First come named turns, each shown by rows before and after it. For each pair of rows after them, which turns, in which order, take the first row to the second? The first pair is done for you.
E:
[-19  -9 -15  -6   4   8  -3  24  -9 -34   2 -16  10 -12  -7  -1] => [-17 -23   8 -15   7  17 -21 -17  17  -5  22  -5  13  -7   4  10]
[-14 -18   1 -12  -4   3 -11  -7   9   8   6  -7   0  -6   3   3] => [-12 -17   3  -2 -12  -2   8   0   4  17  -4  -9 -11  -3   7  -2]
[  4   0   3  19 -21 -11  30  25 -23  14 -18  -5 -29   5   8  -8] => [ -3  10 -23 -12   2   8 -17  28 -29 -35  -9 -11   6 -19  -5  -6]
V:
[ 21  23 -11  11  -3  -7  11  13  -9  -8 -18   7   4   9 -12 -10] => [ -7   2  -9 -18   9   7 -22  -9   0 -23   9  -6  24 -15 -10  -3]
[ 15   9 -10  12 -10  -1 -21 -13  11  19  -9   7 -10  12   7  20] => [ 16  20 -26   6  -4   2 -26   2   1  -3 -17   6  -2   5  -2  14]
[17 13 -3 -7 -3  7 -5 -2 -1 -7 -5  4 15  3  0  5] => [  9   3   4 -10  -2   8 -12 -12   3  -1   3   3  14   2   4   8]
F:
[ 0  2 -9  7 -6 -6  5  5 -3  4 -8  1 -7 -5  9 -7] => [ 0 -4 -2  2 -6 -4 -3 -8  8 11  0  3 -4 -5 11  0]
[ 19  13 -16   2  15   7  17   9  -2  -5 -25  12   8   3  -5  -9] => [ 16   1   0  -9  20  13  -5 -23  17  12  -5  16  14   4   2  -1]
[ 25  20 -18  -9   8   5 -17  18  -5 -12 -12   6  21   1  -8  11] => [ 30  18 -10 -11   6   6 -25   1   6   0  -6  13  24   7  -6  15]
Now pairs of rows:
Each pair is two turns apart.
[-33 -25   1   7   1  -4  20  35  -9 -29  -7 -36   1 -24 -15 -17] => [ -4 -29  36  27 -10 -11  25 -14  26  39   2  -9 -15  13   4  -2] -> E then V
[ 18  -1   7   2  21   3  -6 -30  12  15  13   5  10  21 -12  32] => [ 10  11 -21  -2  24   2   3  17 -19 -28  -2 -11  15   3 -28  19] -> E then V
[ 19 -10  18  10   1 -10   6 -20   7  38   6  16 -12  25   8   9] => [ -7 -11  -6 -26  23  10 -35  -9  -4 -19  19  -3  20 -13  -5   7] -> V then V
[ 26  24  -3  -3   8  10 -19  -9   2   8 -12  30  18  17  -2   5] => [  9  23 -21  -9   7  10 -10  20 -20 -20 -17  13  22   0  -7  -4] -> F then F
[-13   6 -14  -7  16  -8  -8  26  -5 -35 -18 -18  12   7 -11  -4] => [  5  16 -11  -9  24   0 -32   4   8 -25 -15   0  20  16  -8   3] -> F then V
[ 33  11 -14 -16  14  -2 -28   3   2 -28  -2  18  17  -8 -14 -10] => [ 26 -10  18  12 -15 -20  22  -7  15  28  -1  15 -22  12   2 -11] -> V then E
[  3  -6  26   5 -12  -8  20 -21  14  41  -1   9 -22  15  14   4] => [ 12  27 -14 -21  18  13 -35  -1  -3 -26  -6  11  20  -7  -8   0] -> V then E
[ 11  16 -11  -2   9  11 -24   1   1  -7  -9  18   8   2   3   0] => [ 15  19 -10   3   6   8 -17   3   1  -3 -11  20   6   9   2  -2] -> E then V
[  6  -4  13   2  -9  -7   8 -18   5   9 -11   3 -10   9  10  -2] => [  8  -4  13  -2  -6  -5  -1 -24   7   9  -9   5  -4   8   9   0] -> E then F
[-15 -20  22   4 -26 -10  21  16 -14  51  -9 -18 -18   3 -14   8] => [-39 -27   6 -29  -8   4 -11  21 -18  11   5 -33   8 -26 -20  10] -> V then V
[ 17  -7  10  13 -25 -12  21  -9  14  35 -18  27  -3  23 -10  16] => [ 14   4  -9 -18   1  12 -33 -16  13 -10  -5  28  34  -1 -20  21] -> V then E
[  3  -6  15   2  -5   2  -1 -25  13  34   5   6   0  14   9   7] => [  6  -1   8  -9   6   5 -22 -25  12  19   8   9  14   6   7   8] -> V then F
[-28  -2   6  10  -4   7  -1  28 -10 -10   5  -2  20 -19   1  -5] => [-14   3  14  27 -11  -4  18  24  -6  13  -2   7   6  -2   4  -7] -> V then V
[ -7   6  -6  24  -5  -8  11  18 -20   6  -7   3 -24  -3   2  -8] => [-20 -13   8   1   4   3 -20 -19   3  15  19   3 -10 -12   8   3] -> E then V
[-13  -8 -10  -6   1  10  -8 -15  -2   4  15  -2  -4   9  14  19] => [-21 -12 -12  -6  -4   8   1  -6 -10   1  14  -6 -11   5  12  17] -> F then V
[ 11  16 -14  16   4  -5  17  11  -6  -6  -9  -2  -3  14   4 -12] => [ 15  18 -14   5  15   5 -12  -6   5 -10   3   6  12  11   4  -7] -> E then F
[ -5   7 -16  -4   5  -6   2  29 -22 -33 -10  -9   3 -18 -19  -6] => [  8  18 -20  -1   8  -4  -4  26 -20 -31 -13   0   6 -13 -20  -8] -> E then F
[ 16   9   0  10   0  -8  10  -2   1  19  -7  11 -14  12   0  -7] => [-10  -4  -7 -21  12   6 -21  -8   5 -10  10  -1   6 -14  -5  -2] -> E then V
[ -4  -1  -9  -6  -6   0  -4  20 -15 -17  -7 -15   5 -10   5   0] => [  3  -4   6   9 -16  -9  17   7  -6  15 -12  -4 -13   6  13   3] -> V then V
[-13 -14 -13 -10  12   7  -8   6  -7 -18  -9 -16   5  -8   1  -3] => [ 11  -6   2  13  -1  -1  10  -7   3  18 -17   4 -13  20  10  -2] -> E then V
[ 31  17   7  30  -3  -6  11  -7 -26  30 -30  -8 -29   6  -4   5] => [ -1  -9  21  19  -8  -9  22 -11 -22  36 -16 -27 -41  -8   0   8] -> F then E
[-13 -15   7  -6   5   4 -12 -10  14   0  13   8   7  -7  -3   6] => [-22 -21   7  -4   1   0  -2  -1   9  -1   9  -3   2 -12  -4   4] -> F then V
[-22  -9  -2  -1   3  -5   9   9  -5 -14   3 -18  -1 -21  -5  -2] => [ -7  -3   1  14  -4 -14  23  13  -6   2  -8 -12 -13  -8  -4  -5] -> V then V
[ 18  29 -26  -6  11   3 -30  10 -10 -25  -8   9  23 -12 -17   1] => [ 27  13   6  26 -16 -16  14 -10   6  37 -11  20 -13  18  -1   5] -> E then E
[-25   3  15 -14 -16  -1 -23  13   9 -20  20   1  19 -14 -11 -21] => [  1  25   7  -6 -11  -2 -29  14  10 -19  10  15  25  -3 -13 -21] -> F then E
[22 14 -6 17  0 -3 -3 -1 -1  6 -8 10  2 11 -1 -3] => [ 21  17  -6   9   6   4 -15  -8   2  -2  -3  10   9   8  -3  -2] -> E then E
[  4   8  -4   9 -11  -5   8  10  -5  -4  -7  -5 -10  -1  -7  -5] => [ -8  -7   9   0 -12  -2   5 -10   5   9   7  -5 -10  -4   0   2] -> V then V
[-19 -19 -11  -1  11  11  -5  26 -22 -30   7 -16  19 -28  -3 -13] => [ -9 -34  24  20  -8   0  20  -8   4  33  13  -5 -10  -3  16  -3] -> E then E
[ 21  28 -10   4   8 -19  11  28  -4  -5 -14   4 -10  -7  -8  -4] => [ 12   8  13 -15  17  -8 -20 -19  26  13  13  10   3  -8   0   8] -> E then V
[-33  -9 -11  -8  -2 -11  25  18  -8  -2   5 -22  -1 -19 -10  -9] => [-17 -12  10   4  -7 -15  27 -13  13  38  10  -6 -10   2   2  -2] -> E then V
[-15   6 -14   6   1  -1   4  22 -17 -23 -22 -14   9   2  -1  -9] => [-16   4  -9  15  -6  -6  19  23 -14  -9 -26 -12  -2   8   4  -9] -> V then F
[ 11   8  -5 -12   9   9 -19   0   0 -11  -3   2  10  -5  -9  -1] => [ 20   6   6  -4   5   7 -15 -14   6   8  -2  10   6   7  -3   2] -> F then E
[-24 -17   0 -25  13  12 -24  -8  -1 -14  16 -15  12 -18  -3   6] => [  6  11 -14 -19  17  13 -33  -2  -5 -23   3   3  21  -6  -9   5] -> F then E
[-19  -2 -32   3  22  -4  -7  10  16 -14  -7  -9  20  -9  18   8] => [ -1  -1 -21  10  23  -4 -14 -14  29   8  -5   5  21   3  26  13] -> F then F
[-17  -5  -7 -19  18  13 -13  25 -26   1   7 -15  18  -2  -4 -11] => [-13 -15  19  -1   3   4  12  10 -11  43  10  -9  -3  15   6  -8] -> E then E
[ -5  -2  -5  -7   5   1  -9   5  -5 -13   4  -3   5  -6  -3   0] => [  9   8  -5  -2   6   1 -12   0  -1  -9  -1   7   5   3  -4   1] -> F then E
[  2 -16  11  -2 -10   0  10 -23  15  36  13   7 -37   7   8  -3] => [-25 -14 -19 -20   3   6   1  17 -13 -23   8 -18 -22 -25  -7 -12] -> E then V
[ 28  24  -2   6   4  -2  -1   4 -19   0  -1  19  13  14   4   3] => [ 13   2  17  -6   2   2 -11 -23  -3  18  17  14  12  12  12  10] -> V then V
[12 12  3 14 -7 -7 12  2 -4 15 -8  5 -9 16 -5  5] => [-13  -3   0 -12   5   8 -16 -12   1  -9  10  -9  10  -9  -6  10] -> E then V
[ -9 -13  16  -3   6  -3  -4 -15   8  21  -4   0   0  -1  -1   4] => [-20 -15  10  -2   4  -7   9   2  -5  11  -9 -10  -5  -5  -3  -2] -> F then V
[-17 -18   6   8 -13  -4  26  13  -4   5   1 -13 -15  -3   7  -8] => [-25 -22   3  -1  -5   0  11  13  -7  -6   7 -19  -6 -13   1  -5] -> V then V
[-19 -13  12 -22   1  11 -21   0   2 -13   6  -7  10 -14   9   0] => [  4   7  -2 -18   8  13 -30   4  -2 -21  -6   5  18  -4   5  -2] -> F then E
[ 23   5  17  20   0   1  -1  -6   3   9 -15  20   0   7  -1  -8] => [ -1  -2   1   9   0   3   3  21 -15 -24 -17   1   2 -14  -9 -14] -> F then F
[  1   6 -20  -8  -4   9  17   7  -6 -15 -12 -15  -1  -9  -2   5] => [  3  -1  -3   2 -14   7  26  -8   6  12  -9  -9 -14   1   7   9] -> V then V
[21  5  2 16  0 -1  0 18 -1 18 -8 21  4 22 19  7] => [-10  -6 -10   1   5   5  -1  41 -15 -14  -4  -4  11  -5   9   2] -> F then F
[-17  -4 -11 -21   7  11 -20   1   3 -23   8  -3  12 -19  -4  -2] => [ 14  20 -14 -10  10   9 -25  -2   7 -15   0  17  17  -1  -3  -1] -> F then E
[-14  45  -2  19  18  12   0  12  -7 -20 -13   0 -17   4  -9  -5] => [-24  23  23  23   8   8   6 -21  16  17   1   5 -28  13   4   4] -> V then V
[-13   0   0 -12   9  15   9   1 -15 -23   2 -22   6 -30  -6  -1] => [ -3   9  -1   5   3   7  24  16 -22 -16 -10 -18  -6 -21  -6  -5] -> E then F
